In the rows, 128 means zero.
Rows swapped in pairs by one turn or mirror: which row each one swaps with:
The rows were stretched afterwards, more along some directions than others.
J165: [ 85 114  80 129 106 155 124 126 129 101 126 105  80 130  78 124 136 144]
J611: [ 84  97 115 134 153 146 118  96 105 123 126 132 129  99 120 125 101 146]
J201: [ 91 127  73 149 120  97 115 126 117 131 129 203 129 112 126 135 121 150]
J934: [127 132  83 116 104 144 129 142 129 106 120 115  89 137  95 135 146 133]
J497: [ 90 108  86 156 115 124 135 149 133 146 126 157 102  93 125 145 153 140]
J571: [113 183  92 136 119 116 131 129  74 116 117 136 105 147  90 120 107 136]
J950: [112 134 100 148 122 121 124 130 151 113 130 178  95 135 121 139 155 132]
J752: [127 153 113 131 120 149 123 131 106 118 127  86 116 133  94 118 120 117]
J804: [ 76 110  64 123 145 162 103 109 123  87 103 131 101 123  77 140 145 130]
J966: [103 120 110 120 138 156 119 116 116  94 139  91 102 146 122 102 133 112]
J480: [116 174  90 151 104 110 135 137  89 120 115 170 121 137 124 132 128 110]
J493: [ 97 141  99 107 141 153 135  96  98 113 122 139  76 144  98 129 110 111]
J533: [ 97 165  87 103 107 123 145 132  90 104 133 129 120 142  98  97 140 124]
J990: [102 162 115 141 145 114 140 143  83 149 134 162  94 136 109 158 106 134]
J703: [110 124 138 128 106 134 131 145 125 140 140 121 135 123 138 139 140 132]
J293: [ 96 157 100 144 125 116 142 150 129 132 121 143 118 118 116 153 184 136]
J39: [ 86 111 103 136 134 147 106  92 114  94 125 135 113 124 112 131 101 128]
J73: [ 75 134  34 151 138 132 131 101  98 104 106 157 101  86 108 103 136 139]
J992: [ 88 142  83 130 175 149 139  91 128 112 118 155 110 102 116 121 146 157]
J180: [105 162  99 102 137 128 159 124 100 131 132  91 112 125 110 110 149 154]
J444: [ 81 128  72 130 163 154 129 105  93 135  86 156 115 108 117 152 104 149]
J864: [ 81 127 111 126 130 136 115 113  72 106 131 124 144 124 115 124  92 140]
J119: [ 92 132 100 112 154 129 134 109  99 151 112 159 133 118 140 125 122 127]
J158: [ 97 117  87 165  89 117 123 126 136 149 124 162 126  80 131 131 127 175]
J655: [100 120  97 116 110 139 129 115 133 139 108 156 128 122 144 142 134 159]
J470: [109 138  88 121 119 138 120 155  68 123 107 134 125 131 101 143 102 143]
J141: [110 119  86 104 146 184 130 119  96  94  99 117  92 136 104 126 124 126]
J366: [106 135  98 127 149 122 126 132  94 150 104 165 153 104 143 133 123 150]
J887: [138 173 111 121 159 120 140 124  95 117 141 123 109 134 102 132 131 133]
J181: [121 163 129 161 109 107 149 132  91 129 135 130 118 104 121 122 128 134]
J204: [ 82 113  39 138 143 134 122  96 115 109 108 175 104 106 122 113 131 153]
J46: [113 144 117 159 102  96 130 120  94 133 133 170 142 102 154 135 121 125]
J716: [110 121  97 135 129 125 141 161 123 143 125 127 132 108 121 125 148 170]
J261: [109 152 131 152 129 105 136 150  85 136 139 140 134 115 135 146 121 117]
J253: [114 178  85 118 120 108 164 144  88 126 134 119 111 139 119 107 156 141]
J702: [103 121 102 115 102 142 127 136  96 134 133  95 129 110 103 113 114 147]
J164: [ 88 120  75 137 154 144 138 134 116 143 102 170  93 101 107 153 134 173]
J232: [ 84 121  94 112 159 160 119 142 102  95 124 130 105 145  86 124 131 123]
J425: [103 105  62 133 113 155 129 110 147  99 104 135 102 103 105  99 151 159]
J17: [ 95 133  52 155 138 121 132 109 111 125 107 168 102  80 116 124 136 159]
J516: [115 161  99 109 124 139 126 116  95 111 108 118 128 141 105 112 120 152]
J962: [ 90 115  89 183 144 125 109 139 117 118 129 163 110 106 137 131 127 139]
J242: [ 90  95  90 157 117 153  90 126 116 104 118 150 115 111  99 142  99 147]
J487: [116 123 115 137 145 136 127 142 125 143 121 155 113 135 140 169 125 169]
J515: [123 148  99  92 127 153 154 124 111 119 116 106  78 144  91 128 145 140]
J707: [ 75  99  73 132 142 154 125 143 146 132 110 152 113 104 117 150 147 175]
J740: [111 166 100 124 123  98 150 128 108 140 148 112 119 131 127 120 146 146]
J216: [ 93 108 103 159 145 142 106 114 147 149 120 149 135  99 132 145 118 156]
J498: [139 177 119 107 127 123 149 128  85 142 117 107 110 153 116 152 116 125]
J118: [ 69 107  65 129 158 143 118 128 104 106 113 168 104 129 106 158 125 147]
J227: [114 158  87 120 109 124 153 131 111 101 123 143  87 146 115 137 164 112]
J448: [ 87 117 100 108 147 144 105 111  99 121 122 144 139 156 119 141  96 128]

J887 is swapped with J992
J425 is swapped with J716
J17 is swapped with J180
J990 is swapped with J493

